Here are some rows, each followed by its group. Rows of different groups can look alike.
[-35 48 -38 33 -32 -11 25 32 10 30 -28 -5 -2 10 13 12 -28 17 -2 37 -9 30 -32 25] x
[-27 35 -35 35 -26 -19 19 27 8 29 -26 3 5 -5 7 4 -30 -1 21 24 -5 22 -14 25] d
[65 -12 15 -6 90 56 -91 -97 -48 -78 83 38 67 -29 27 -48 59 45 -66 -75 31 -33 90 -14] k
[-23 46 -28 51 -29 -9 33 34 14 45 -26 -4 0 -4 4 22 -23 1 14 34 -11 32 -33 32] d
[50 -1 25 -9 81 39 -78 -80 -57 -79 73 30 63 -21 50 -39 59 42 -56 -70 37 -20 94 -1] k
[14 6 23 15 2 -11 5 -2 6 -4 9 -5 4 4 21 14 11 -21 30 -12 -2 27 -16 22] q
[38 -24 41 4 40 19 -27 -41 -17 -32 44 16 35 -5 8 -17 43 7 -3 -45 13 -14 41 14] q
[-30 31 -34 35 -23 -4 6 27 -5 29 -26 5 -7 -1 0 18 -27 17 -3 21 -11 30 -19 20] d
[-36 32 -47 37 -27 -16 4 29 5 25 -33 1 -6 -8 9 1 -37 5 4 28 -16 27 -28 24] x
[-26 35 -33 44 -30 -6 22 33 9 42 -27 5 -5 1 -3 16 -27 13 -2 33 -1 30 5 22] x
[-23 25 -30 34 -21 -26 19 33 21 33 -28 4 7 1 8 10 -23 -3 26 28 -15 38 -10 36] m
[68 -36 79 -56 36 -6 38 -18 44 -26 37 -2 20 2 16 1 75 -57 74 -44 4 12 14 4] q
[47 -5 18 0 46 27 -31 -44 -27 -42 50 22 41 -21 23 -18 48 4 -10 -48 14 -8 39 5] k
[-15 20 -21 26 -22 -21 30 30 19 30 -29 1 6 -4 0 3 -20 0 0 23 -12 24 -11 15] m
[-23 10 -36 14 -23 -7 -6 22 -9 20 -1 2 -21 6 -12 8 -29 8 -8 24 -3 12 5 7] x
[-18 21 -12 26 -21 -29 -2 34 21 28 -25 -2 5 0 0 7 -17 -15 31 24 -6 25 -14 29] m
[34 -29 45 -11 -6 -21 67 23 61 25 3 -20 -1 1 -12 2 32 -56 82 0 -2 17 -12 11] v
[-31 -48 -7 -67 -29 2 -3 17 -9 -2 -41 -16 -72 18 -75 12 -42 12 -38 29 -12 -62 -34 1] h
[-30 43 -14 24 -18 -3 -2 28 5 34 -31 4 5 10 15 7 -32 1 6 33 -8 30 -25 25] m
[-22 34 -35 42 -24 -15 21 29 -1 29 -30 12 6 -1 8 11 -29 -4 18 24 -5 35 -15 38] d
[19 -22 30 2 12 -5 -5 -3 1 -16 16 4 20 1 -6 -8 22 -9 27 -26 1 19 25 29] q
[73 -10 32 -8 69 28 -43 -70 -26 -59 74 19 52 -31 32 -29 63 12 -20 -69 1 -8 63 -5] k
[14 -2 30 25 -7 -9 27 2 17 13 5 -5 15 8 -6 7 12 -22 36 -5 -2 12 5 30] v
[11 6 0 12 -18 -23 59 26 38 42 -10 -15 0 0 1 6 0 -29 64 22 4 16 -18 12] v
[-24 42 -26 29 -24 -12 21 30 17 27 -27 0 -2 8 19 17 -21 12 -4 29 -7 22 -20 31] d
[41 -5 49 -18 51 23 -26 -47 -14 -48 44 11 40 -8 0 -10 50 2 -3 -52 18 13 39 2] q
[-36 23 -14 14 -26 0 18 29 1 -2 -36 -4 -22 14 -9 25 -33 17 -21 34 -19 24 -36 8] x
[-27 31 -40 46 -24 -4 21 29 9 42 -23 -1 -1 -11 5 12 -31 13 -7 37 -8 17 -36 20] m
[67 -6 36 -25 76 31 -61 -74 -36 -77 79 32 54 -11 50 -28 71 18 -25 -73 34 -10 83 -1] k
[-28 47 -33 51 -27 -15 26 30 17 36 -25 -3 3 11 12 12 -32 -10 15 37 -13 28 -41 38] m
[-31 40 -42 46 -28 -12 18 28 5 34 -36 10 1 -3 8 6 -34 8 11 31 -6 39 -22 32] d
[68 -38 48 -2 74 22 -55 -74 -28 -78 76 30 54 -27 29 -39 75 -7 -5 -80 19 -15 81 -1] k
[-33 31 -46 38 -28 -7 19 32 9 31 -31 7 -3 -4 4 1 -30 11 1 31 -12 32 -23 30] x
[-21 36 -33 47 -25 -8 27 27 14 44 -29 -4 2 0 6 5 -27 14 8 31 -13 26 -21 30] m
[-36 38 -39 39 -21 -14 10 31 3 27 -32 7 0 -4 12 6 -32 1 0 27 -8 36 -24 31] d
[26 -2 30 -3 33 5 -14 -37 -11 -39 35 10 27 -6 29 -12 40 -16 21 -39 6 11 13 13] q
[-22 -124 -2 -127 -36 5 -27 -3 -12 -16 -34 -26 -114 1 -127 -1 2 7 -65 17 15 -127 0
 -127] h
[50 -6 23 -19 86 2 -90 -94 2 -93 80 43 64 -13 38 -46 58 44 -64 -78 29 -30 97 -6] k
[-24 34 -35 39 -25 -22 18 26 11 30 -34 -5 2 -3 10 5 -32 -4 16 28 -12 30 -25 27] m
[-27 -80 -13 -65 -42 10 -3 15 -5 13 -32 -15 -84 14 -103 5 -29 8 -38 24 9 -95 -24
 -96] h
[-32 -101 -14 -90 -36 7 -35 3 -10 -5 -33 -27 -96 12 -109 2 -38 4 -43 20 -1 -99 -16
 -107] h
[4 31 -31 47 -22 -19 17 34 6 32 -31 6 6 1 9 5 -33 -4 0 29 -9 38 -17 32] d
[7 1 8 26 8 7 -3 1 -14 -3 19 7 24 5 5 2 16 9 -6 -15 2 10 11 17] v
[-30 41 -41 35 -23 -26 14 30 2 31 -32 3 0 -6 11 4 -33 0 4 30 -9 32 -21 30] d
[-17 18 -1 23 -23 -26 36 29 29 32 -21 -1 2 -2 9 6 -14 -20 44 18 -10 30 -7 31] m
[-29 20 -21 7 -26 7 23 33 2 27 -31 -8 -26 16 -7 25 -26 9 -17 30 -13 19 -33 -7] x
[53 -17 23 -11 75 28 -74 -74 -40 -76 69 30 54 -27 29 -40 53 20 -22 -75 25 -17 85 6] k
[63 -43 59 -26 22 -6 -2 -12 30 -15 40 -6 6 -7 9 4 65 -45 66 -38 15 10 5 3] q
[-25 41 -30 32 -30 -10 21 36 16 24 -29 2 -9 13 13 20 -25 5 3 33 -6 30 -24 27] d
[-29 44 -35 41 -26 -13 23 29 15 33 -30 -4 0 5 15 12 -24 2 4 34 -9 27 -15 27] d
[48 -9 25 -2 61 25 -57 -72 -45 -70 61 29 50 -10 0 -27 58 25 -35 -61 21 -18 80 -4] q
[49 -3 23 -5 44 0 -28 -43 -21 -2 43 16 38 -28 42 -26 46 -13 17 -50 18 9 5 12] v
[-10 17 22 7 -8 -12 39 22 24 23 -18 -15 2 11 19 22 -10 -17 26 14 -6 34 -21 20] v
[-23 31 -42 34 -19 -15 11 26 6 29 -31 -1 -2 -7 16 4 -38 -2 8 31 -10 33 -17 1] d
[-26 43 -31 55 -24 -7 30 33 2 47 -22 0 -4 -4 8 21 -31 9 -1 36 -16 35 -28 29] x
[-29 -69 -22 -70 -38 -12 -22 10 -15 4 -36 -17 -80 15 0 -8 -39 6 -37 22 3 -83 -18 -87] h
[-35 43 -17 30 -22 -9 34 36 17 38 -33 -6 2 12 17 15 -26 2 15 35 -13 37 -36 31] d
[-34 -33 -4 -56 -27 7 -2 18 -12 14 -35 -23 -57 20 -63 12 -37 13 -41 28 -4 -47 -29 -66] h
[-12 26 -13 17 -22 -16 48 29 29 29 -22 -10 3 9 20 8 -11 -9 26 32 -4 18 -13 23] m
[53 -34 18 -13 96 58 -111 -111 -72 -97 101 37 69 -33 16 -74 59 63 -80 3 23 -68 119
 -22] k
[74 -17 42 -24 60 12 -31 -58 -13 -65 59 15 42 -35 55 -30 67 -19 18 -66 25 20 52 8] q
[-19 -127 -2 -119 -40 6 -25 2 -17 0 -31 -34 -119 13 -127 -6 -41 12 -64 21 11 -127 -19
 -127] h
[68 -40 59 -40 34 -9 5 -27 28 -38 46 3 18 -11 21 -16 69 -43 67 -54 5 6 32 -1] q
[34 -14 47 -7 7 -24 42 3 39 1 17 -13 -1 4 0 -4 2 -49 68 -15 -3 20 -4 18] v
[-35 11 -35 8 -23 -6 4 19 -8 28 -25 -2 -30 11 -22 13 -41 8 -12 32 -8 -3 -37 -7] d
[-28 36 -37 29 -28 -13 15 30 10 27 -29 -9 0 2 15 14 -26 8 -7 34 -4 19 -23 31] d
[-39 43 -30 38 -32 -13 22 33 9 29 -32 -1 -5 4 18 15 -25 14 -3 31 -9 34 -25 33] d
[-22 31 -35 26 -33 -10 16 34 5 22 -30 -5 -9 12 9 27 -28 10 -14 33 -12 21 -18 26] x
[-42 18 -28 27 -34 4 5 1 3 21 -29 -18 -24 12 -15 16 -41 7 -12 3 -17 3 -44 -3] h
[-32 -68 -7 -63 -40 -2 -10 10 -9 12 -38 -27 -86 15 -90 -1 -44 1 -35 30 1 -85 -32 -81] h
[-31 48 -29 49 -30 -1 14 29 8 37 -32 -8 -3 6 14 20 -36 -2 -6 32 -19 30 -48 27] d
[18 -27 29 -16 -4 -24 23 9 28 -7 8 -11 -2 7 -1 8 19 -37 53 -15 0 17 3 10] q
[26 -8 10 5 45 12 -63 -48 -46 -51 42 32 43 -26 27 -32 35 11 -22 -52 6 -1 46 3] q
[38 -22 32 -2 83 36 -83 -88 -52 -77 80 32 58 -20 35 -43 49 32 -43 -74 14 -41 82 -7] k
[19 -7 8 11 55 24 -65 -60 -51 -59 48 29 49 -13 20 -36 30 22 -35 -55 17 -13 65 9] k
[-24 26 -29 34 -33 1 18 31 -1 39 -25 -2 -16 10 -11 16 -27 14 -8 30 -10 14 -32 15] h
[37 -16 10 -1 65 41 -81 -79 -58 -63 69 26 53 -23 16 -41 40 43 -60 -59 9 -32 88 -12] k
[-29 -5 -31 0 -34 1 -4 25 -9 15 -32 3 -24 5 -24 7 -35 7 -14 24 -6 -3 -27 -10] h
[-40 -61 -15 -49 -34 2 -13 14 1 8 -33 -23 -71 24 -82 6 -46 4 -36 29 -5 -84 -38 -76] h
[4 50 -34 35 -1 -9 14 31 5 27 -27 -1 -3 10 16 20 -25 9 -12 36 -9 35 -34 25] d
[35 -10 40 -13 21 1 -5 -17 2 -29 31 8 24 10 23 5 43 -8 10 -33 11 9 28 17] q
[-27 -106 -13 -79 -36 -4 -22 5 -17 -3 -37 -23 -97 12 -119 -9 -42 0 -45 19 4 -106 -12
 -111] h
[0 7 23 13 -14 -27 53 25 48 30 -12 -21 2 10 13 8 1 -54 75 18 -20 17 -26 21] m
[-27 39 -43 42 -24 -12 7 28 3 27 -31 5 2 -9 9 12 -36 7 6 32 -14 34 -26 32] d
[24 10 17 -4 24 6 -14 -27 -11 -29 28 16 25 1 34 -3 33 4 -8 -29 21 17 30 11] q
[-40 36 -35 31 -29 0 7 30 -2 30 -25 -5 -18 11 -7 14 -35 8 -7 34 -15 18 -51 15] x
[54 -17 13 -3 87 38 -97 -90 -68 -84 71 49 66 -30 41 -48 52 41 -56 -80 28 -18 94 -2] k
[-33 -102 -2 -111 -35 5 -8 6 -17 1 -43 -25 -105 17 -115 3 -42 7 -66 23 7 -124 -19
 -127] h
[39 -4 50 -29 31 -5 28 -16 11 -16 20 -1 19 0 28 6 2 -25 41 -27 10 28 5 5] v
[28 -34 70 -44 -2 -23 81 28 67 22 1 -33 -3 12 -6 1 30 -64 97 -1 -10 10 -16 7] v
Group q spreads out most along one direction. Which 3 other groups' directions of most spread are closest to that one, closest first?
v k m
Group m spreads out most along one direction. Which 3 other groups' directions of most spread are closest to that one, closest first?
v q k
Which 4 groups are nearest to each row below, nearest first, going by the average distance to the group's rows?
[-32 7 -21 11 -30 -1 5 24 -1 22 -29 -10 -28 15 -18 26 -37 -3 -9 31 -10 -7 -43 -8] >> x d m v
[30 -26 34 -9 7 -15 32 8 36 2 10 -10 8 2 8 -3 35 -44 75 -19 -5 29 -4 22] >> v q m d
[34 -18 12 3 54 35 -66 -61 -52 -53 59 37 40 -17 9 2 37 40 -48 -53 22 -31 62 5] >> k q v x
[16 -18 27 -3 -10 -23 45 25 44 14 -4 -16 3 1 0 -1 16 -45 76 2 3 17 5 20] >> v m d q
[-27 30 -25 41 -17 -18 25 26 12 32 -29 -2 5 -4 4 8 -27 -7 26 26 -11 31 -13 32] >> d m x v
[3 8 3 29 -21 -12 44 31 43 38 -16 -15 6 5 -3 11 -2 -27 50 20 -11 18 -19 29] >> m d v x
[-24 -50 -17 -37 -37 4 -2 18 -6 17 -31 -18 -69 6 -78 14 -31 12 -34 26 3 -62 -27 -68] >> h x d m
[64 10 46 -33 75 2 -46 -74 -32 -72 65 20 55 -20 67 -22 65 12 -18 -71 29 7 56 -10] >> k q v m
[-31 33 -36 46 -21 -13 27 29 10 38 -29 -6 4 -16 1 12 -24 7 8 33 -5 20 -29 21] >> d x m v
[4 -6 4 13 42 14 -52 -50 -36 -40 36 27 -1 4 18 -31 26 30 -42 3 -2 -21 67 20] >> k q v x
Which 4 groups are nearest to each row below, nearest first, going by the distance to the group's nearest row?
[-26 15 -22 32 -24 -18 27 27 17 28 -24 3 3 -6 0 4 -24 -15 32 22 -10 30 -20 37] >> m d x v
[26 -29 53 -41 7 -19 56 20 57 11 3 -28 -12 10 2 9 34 -48 82 -3 -5 18 -12 3] >> v q m d
[1 10 12 19 -19 -19 61 31 40 33 -13 -16 2 3 5 12 2 -29 59 23 -9 20 -11 18] >> v m q d
[-27 -116 -12 -103 -35 -3 -31 3 -22 -2 -42 -20 -105 17 -119 -8 -41 9 -48 18 8 -2 -8
 -123] >> h d x q
[-19 -78 -6 -62 -37 9 -7 16 -14 10 -33 -19 -82 9 -102 2 -32 7 -36 23 8 -89 -29
 1] >> h d x m
[-14 25 -17 30 -24 -22 33 30 19 34 -23 -6 5 -1 7 6 -21 -15 33 26 -15 28 -11 27] >> m d v x
[-34 43 -26 -2 -29 -12 21 28 15 35 -26 -2 3 15 9 12 -33 -4 15 34 -16 -2 -32 25] >> d m x h
[-23 44 -39 49 -31 -7 24 29 2 41 -25 3 1 2 -1 15 -31 10 1 33 -12 22 -28 16] >> m x d h
[-38 25 -35 34 -29 -4 12 29 -1 25 -31 5 -12 7 -6 12 -34 6 -2 26 -12 22 -23 21] >> d h x m
Which 3 other groups have their centres nearest to the centre of group m, nearest first?
d x v
Which 3 other groups have their centres nearest to the centre of group q, nearest first?
v k m
Group v spreads out most along one direction. Which 3 other groups' directions of most spread are closest to that one, closest first?
q k m
Which 3 other groups have their centres nearest to the centre of group d, nearest first?
x m v
Which 5 groups are nearest to each row below, nearest first, going by the distance to the centre of the group?
[-40 49 -26 26 -25 5 18 37 4 35 -33 -9 -10 7 6 21 -33 12 -15 37 -18 33 -48 15] >> x d m v h
[-32 23 -35 22 -33 -7 8 24 -4 24 -27 -2 -15 3 1 10 -33 7 -2 22 0 20 -29 19] >> x d m v h
Which 5 groups are nearest to each row below, nearest first, going by the average distance to the group's rows?
[31 -10 30 8 23 2 0 -18 -4 -15 30 10 17 -5 13 0 41 -8 11 -31 13 15 16 14] >> q v m d x
